Rotation paths and how fast each direction turns (degrees a step)
Each turn is a multiple of 5 degrees from 10 to 175, or 0.
Each row of a path follows its step; steps can be skipped.
Path 1:
step 2: -24.5, -8.4, -29.2, -21.7, 2.6, -27.7, -14.2, -2.5, 3.9, 39.5, -13.7, 8.0, -17.8, -17.9, -21.1, -23.3, 30.3, -13.5, -16.4, -20.7, 17.4, 6.8, -19.9, -8.1, -34.0, 6.9, -50.6, -34.2, -1.4, 16.3, 5.6, 14.1, 22.8, -18.5, 19.2, -4.0, -1.0, -25.8, -9.7, 21.5, -2.2, -5.2, 11.4, 4.5, 44.2, -40.4
step 6: 5.4, 1.0, -5.9, 22.9, -9.3, -44.8, -5.8, -41.6, 21.5, 19.6, 10.4, -31.2, -8.9, -24.8, 6.2, 43.9, -6.7, -1.1, 8.3, 5.5, 25.3, -4.1, -36.3, -22.6, -14.5, 38.0, -29.5, 8.7, -36.8, 22.9, 29.7, -3.2, 4.9, -9.4, 9.9, 3.7, -4.5, -5.0, 7.4, 11.8, 18.9, -11.8, 26.5, 33.3, -11.5, -25.5
step 7: 11.9, 25.3, 11.7, 7.3, 11.1, 13.6, -6.8, -21.2, -11.5, -7.8, -15.5, 44.3, -15.7, -15.6, -14.9, 31.1, 27.6, -25.3, -39.9, -5.5, -1.8, 20.2, -1.3, -21.5, -12.8, -18.9, -25.3, -31.8, 8.5, -18.9, 5.5, -8.9, 12.8, -23.9, 32.2, -18.6, 21.9, -0.9, -23.8, -11.4, 14.0, 35.5, -25.1, 27.0, 33.4, -25.1
step 8: -3.8, 2.7, 17.6, -14.3, -36.0, -10.0, -9.5, -36.2, -12.1, -27.0, 5.7, -17.3, -34.7, -45.8, 6.7, -34.6, 24.4, -14.6, 2.1, 15.2, -20.9, 8.4, -14.1, -56.0, 17.4, 47.2, -5.3, 9.3, -14.1, 10.2, 13.0, 4.2, 3.7, 1.7, 17.2, -10.3, 14.8, -37.6, -16.5, 18.1, -15.9, -23.0, 9.1, -9.0, -1.0, -2.1
step 10: 19.3, 11.8, 10.5, 35.9, -20.3, -22.3, 5.2, -12.6, 11.3, -22.1, 21.6, 6.5, -49.7, 7.5, -6.2, 12.7, 8.5, 9.6, -1.6, -4.2, -25.5, 0.6, -3.7, -26.3, -11.6, -0.1, -1.1, -14.2, -3.0, -4.0, 16.1, -7.5, -27.3, -55.1, 24.5, -26.5, 0.2, -38.8, -12.1, 17.0, 20.0, -14.1, -33.4, 45.6, -6.9, -15.4
step 13: -4.3, -2.2, 17.9, 19.1, -7.2, -34.8, -24.3, -46.0, 16.1, 22.9, 5.3, 22.0, -8.6, -21.0, 23.6, 2.6, 51.2, -15.1, -0.9, -34.9, 8.3, 7.3, -28.2, -18.2, 3.3, 29.2, -21.5, -13.2, -2.0, 3.6, 28.7, 2.9, -44.0, -34.2, 14.6, -13.4, -19.6, 15.7, -2.0, 8.5, -20.0, -33.2, 1.2, 7.4, 2.5, -9.6
step 16: -1.2, 20.1, -4.7, 27.5, -23.4, -26.6, -17.6, -19.6, 3.7, 36.1, -31.3, 32.3, 11.5, -5.8, -20.9, 10.0, 51.8, 16.0, -35.1, -7.7, 10.9, -34.4, 1.2, -49.0, -6.0, 3.9, 1.8, -3.0, 4.1, -2.1, -0.5, -14.3, -12.6, 10.3, -11.2, -49.6, -8.8, -15.0, -18.2, -19.5, 5.0, 6.3, 19.0, 16.1, 3.0, -0.3
step 19: 4.1, 33.5, 13.5, -6.6, -18.0, -6.2, -25.6, -43.5, -21.1, 12.9, 13.1, -5.3, -52.0, -26.2, 7.6, 21.9, 25.3, -4.6, -17.6, 0.1, -27.2, -28.7, -7.7, -13.2, 7.5, -6.8, 25.4, 35.0, -9.1, 5.4, 6.6, 3.5, 17.0, 13.4, 27.4, -23.0, -8.9, -9.1, -26.6, -23.1, 9.0, 14.3, 6.9, 47.5, -15.9, -6.0
Directions:
-3.0, -5.1, 3.7, -5.3, 1.0, -1.6, 0.5, -1.1, -5.8, -3.8, -14.4, 6.6, -2.0, -6.7, 2.4, -1.4, -2.1, 7.2, 5.4, -6.2, -3.6, -9.3, 1.8, -4.5, 6.8, 2.2, 3.9, 0.0, 0.0, 7.2, -2.9, -1.4, 1.5, -6.5, -1.6, -13.2, -1.5, 2.3, 6.6, -5.4, -4.2, 3.4, 7.4, -14.7, -9.8, -9.9
95
12.3, -7.3, -5.7, -3.1, 4.8, 7.4, -7.5, 1.7, -0.5, 4.9, -0.4, -8.2, 0.5, -4.6, -5.8, -9.8, -1.7, -2.9, -6.9, 3.5, -3.5, -1.6, -7.6, -9.6, -11.3, 9.4, 9.2, -4.2, 8.1, -4.3, -5.3, -1.8, -8.9, -3.3, 1.0, -2.2, 1.4, 1.2, -3.0, 5.6, 5.1, 7.4, 1.8, -8.3, 4.1, -1.6
55
4.4, 7.1, -0.1, -3.1, -2.0, 3.7, -3.3, -8.0, -3.7, -6.8, -7.0, -1.6, -8.7, -3.3, -7.4, -0.2, -3.4, -2.7, -7.7, 10.1, 8.3, -6.4, 9.5, 6.7, 10.1, 1.9, 2.3, 7.4, 6.3, -13.9, 1.6, -4.2, 7.0, -2.9, 7.1, 6.0, 11.2, 2.5, 2.1, -3.1, 3.9, 0.6, -3.8, -2.0, -1.7, -3.0
95
3.7, -1.4, -4.7, -5.5, 2.6, 1.7, 3.5, 5.3, 5.4, -8.1, 4.9, 11.5, 4.0, -8.7, 0.4, 0.5, -10.4, 0.5, 0.0, -7.8, -0.8, -6.5, 0.2, 3.5, -6.4, 0.1, 0.1, -0.6, 7.9, 0.8, -2.5, 2.7, 3.8, -5.9, 10.7, -1.7, -2.9, -7.2, 1.9, -4.9, -5.3, -11.2, -13.1, 0.1, 14.5, -3.7
140
1.6, 7.9, -0.7, -1.0, -7.4, -5.4, 6.4, -2.8, 8.7, 3.5, -12.5, -3.0, 3.4, 3.4, -7.6, 0.6, -9.1, 6.1, 1.3, 2.2, -4.7, -4.1, -4.9, -10.1, -1.5, -4.2, -6.8, -0.1, -5.3, -3.1, -11.0, -10.2, -5.1, 2.2, -3.0, 5.2, 6.4, -3.4, -1.6, 5.7, -14.0, -0.1, -9.6, -1.1, -1.6, 1.5
175
3.5, 4.3, 7.6, 13.7, 3.4, 0.9, -6.8, -3.2, 8.1, 4.2, 6.3, 8.6, 1.0, -2.7, 1.0, 13.7, -2.5, 2.5, -8.9, 0.8, 1.3, 0.1, -4.9, 2.2, 6.6, 4.4, 2.9, -10.2, 6.8, -4.8, -2.7, 2.8, -1.0, -4.3, -5.9, -1.7, -8.7, -1.8, 1.7, 2.2, -1.2, 4.9, -11.3, -2.5, -13.4, -1.8
110
-3.7, -7.2, 6.3, -6.5, -5.1, -6.7, -4.9, -4.3, -2.9, -0.9, 4.6, -1.5, -5.5, -0.2, 1.2, -2.0, 5.8, -6.0, -0.9, -2.2, -7.9, 4.7, -9.3, 7.0, 5.3, -6.7, 4.9, 2.6, 8.2, 3.8, -7.0, 5.8, -2.6, 9.5, 8.2, 3.6, 4.2, 9.2, -12.2, 2.9, -8.9, -4.2, -8.6, -6.6, -4.2, -6.5
70
6.6, 3.9, -2.1, -4.1, 7.6, 5.4, 5.9, -0.7, -0.7, 1.6, -1.5, -0.3, -7.9, 5.9, -3.7, -2.8, 1.9, 0.0, -3.7, -7.4, 2.9, 8.3, 3.3, -1.8, -2.5, -9.6, -2.6, 9.1, 1.6, 10.6, 1.0, 6.6, 7.0, -4.6, -6.2, 2.0, -2.6, 3.0, 8.2, 11.5, -0.7, 13.5, -11.2, 1.3, 1.6, -11.5
140
Path 2:
step 0: -10.2, 8.1, -27.5, 18.2, 2.2, -16.3, 4.0, -5.0, 22.1, -12.7, 20.3, -5.7, 0.4, 7.6, 19.3, 31.5, 9.9, -14.4, -15.1, 5.0, 3.7, 3.4, -9.6, -25.6, 25.8, 10.4, 3.0, -37.3, 21.3, -38.1, -15.4, 8.5, 4.4, 31.4, -4.8, 57.8, 10.8, -20.4, -22.8, 33.3, -4.4, -1.7, 1.9, -14.4, 4.0, -11.8
step 2: 6.0, -44.5, -4.7, -7.4, 28.4, 11.7, 13.0, -33.1, -0.5, 13.7, 3.8, -30.8, -25.8, 4.8, -9.6, -18.5, 20.4, -19.5, 2.5, 14.9, -33.6, -12.2, 5.5, 13.7, -1.1, 1.5, 13.6, -2.1, 19.9, 17.9, -12.5, 9.4, 5.0, -25.0, 25.3, 5.6, 27.0, -8.0, 44.7, 8.8, -27.1, 17.6, 30.3, 18.3, 11.8, 1.0
step 3: -9.0, -14.3, -11.0, 5.7, 18.2, 13.9, -5.7, -4.8, 31.4, 6.3, -3.8, -32.0, -21.4, 26.6, 3.5, -5.0, 5.5, 21.5, 31.5, 15.5, -30.0, -24.7, 3.4, 6.0, 8.2, 14.5, 19.2, -13.5, 13.0, 5.7, 38.6, 12.5, -17.5, -0.4, 1.2, 3.0, 40.1, -18.9, 9.1, -8.5, -39.1, -6.3, 37.9, -21.8, 3.5, 16.2
step 5: 19.4, -12.3, -15.9, 13.9, 9.8, 6.8, 29.5, 17.4, 13.2, -14.1, 53.3, -27.5, -19.4, -0.5, 11.1, 19.3, -26.5, 26.3, 9.4, -5.5, 7.5, 17.1, 0.4, -24.9, -2.3, 12.6, 7.0, -14.8, -0.7, -6.4, -52.3, -4.0, -1.6, 13.0, 15.7, -3.6, 8.2, 17.7, 10.8, 44.8, 21.1, 10.9, -6.8, 15.2, 5.4, 8.7
step 6: -11.8, -26.5, 9.9, 20.6, -1.3, 9.7, 29.2, -5.6, 7.4, 14.4, 33.5, -34.4, -2.5, 27.0, 8.5, 1.8, 10.0, -1.9, -3.8, 13.2, -35.0, 18.6, -1.3, -21.3, 10.3, -10.2, -15.1, -10.9, 33.3, -35.8, -47.6, 16.5, 0.8, -7.4, 14.7, 1.4, 4.1, 0.3, -12.3, 21.7, 16.6, 37.5, 24.3, -8.8, 4.9, -13.4
step 8: 11.2, -10.0, -22.1, -19.7, 5.1, 6.1, -30.1, -24.6, 15.5, -5.0, 14.4, -5.4, -38.8, -21.5, 7.4, 10.8, 14.4, -16.5, -4.9, 7.4, 3.4, -10.7, 8.8, 11.5, 17.0, 14.3, 7.6, -12.3, 4.3, 25.9, -1.7, 9.5, -19.2, 14.8, 1.2, 57.4, 18.7, -26.6, 15.6, 37.3, -30.5, -20.7, 9.0, 20.7, 8.5, -14.5
step 13: -10.4, -43.8, -18.3, -6.6, 25.4, 9.1, 22.5, -12.7, 2.0, 29.1, 19.4, -8.9, -6.5, -5.4, -5.5, 14.7, 22.9, -6.3, -15.9, 17.1, 16.3, -2.7, -11.3, -13.1, -1.1, -1.1, -6.7, -23.2, 15.6, -16.5, -53.4, 26.5, -22.7, -2.2, 10.8, 24.1, -13.3, -12.2, 5.4, 30.8, 7.0, 28.0, -6.0, 4.1, 33.3, -17.7
step 17: 16.6, -20.9, -23.0, 12.8, 19.9, 21.4, 52.6, 11.3, -1.9, 1.0, 35.8, -27.4, -24.1, 11.8, 10.1, -4.9, -39.0, 17.6, -5.9, 9.5, -4.3, -9.2, 3.3, -10.2, -19.0, 19.5, 10.1, -15.9, 9.6, 11.3, -21.3, 7.2, -5.6, -1.7, 16.1, -24.8, 4.9, -9.7, 39.8, 15.4, 5.2, 22.5, 4.4, 2.6, 19.1, 28.0
Directions:
15.3, 2.3, -0.8, 1.6, 7.1, 4.3, -7.9, -3.8, 3.4, -3.8, -9.2, -5.4, -2.9, -0.3, 1.9, -8.1, 0.6, -2.0, -3.4, -2.2, 0.3, -7.8, -6.7, 8.1, -4.6, -0.4, 2.0, 4.4, 1.1, 14.7, 7.6, 4.7, 10.0, -2.0, -5.3, 9.8, 8.5, -2.9, 3.1, -5.0, 5.6, 6.1, 5.3, -1.1, 4.3, 2.3
55
6.9, -5.0, -4.5, 2.3, 6.3, 0.7, 10.3, -5.4, -12.0, -0.2, 0.4, 5.5, -1.9, 12.1, 3.5, -2.9, -3.4, 10.0, 2.3, -1.1, 9.5, 1.9, -6.3, -0.7, -3.5, -8.6, -1.2, 5.6, 0.0, -2.9, -0.9, 2.4, 1.6, 10.5, -3.4, 4.8, -1.6, -3.0, 4.6, 6.2, -1.7, -2.0, -13.7, 11.1, 7.4, -3.2
90
4.6, -0.6, -2.4, 10.3, -16.2, -1.8, 3.6, -4.9, -10.2, -0.3, 4.6, 7.4, -10.7, -0.6, 0.6, -6.6, 7.1, -3.7, -6.8, 7.6, -9.2, 5.2, 8.4, 0.5, -7.3, 6.7, -5.4, -6.0, 1.6, 2.4, 1.3, 7.7, 1.7, -0.6, -0.3, -4.2, -0.2, -5.8, -0.1, -6.5, -2.7, 4.8, -2.9, 0.2, 8.9, 5.9
70
-6.0, -2.6, -3.5, 4.7, -3.1, -1.8, 4.9, 7.9, 4.0, -12.2, 0.4, 2.3, -1.5, -4.7, -8.8, -2.6, 0.8, 16.2, 4.7, 0.0, 7.8, 2.7, -2.9, -0.5, -7.7, -3.3, -12.5, -2.8, 3.3, 4.3, -2.9, -6.5, -1.2, 5.2, 4.6, -0.9, 4.5, -7.4, -4.1, -2.6, 13.7, 7.1, 9.1, -1.8, -0.7, -1.0
55
-2.7, 0.1, -10.4, 9.8, -3.1, 7.9, 1.9, 3.8, -1.5, -11.0, -5.2, 1.7, 6.3, 2.9, 0.2, -3.3, 5.3, 7.1, 2.0, -3.3, -10.5, 3.4, -0.8, 2.9, 13.8, 4.2, 6.1, 9.8, -6.7, -2.6, 7.6, 0.0, -1.9, -0.2, -1.4, 6.8, -11.2, -8.9, 0.2, -0.1, -6.8, 4.1, 1.5, -7.3, -3.3, -5.4
95
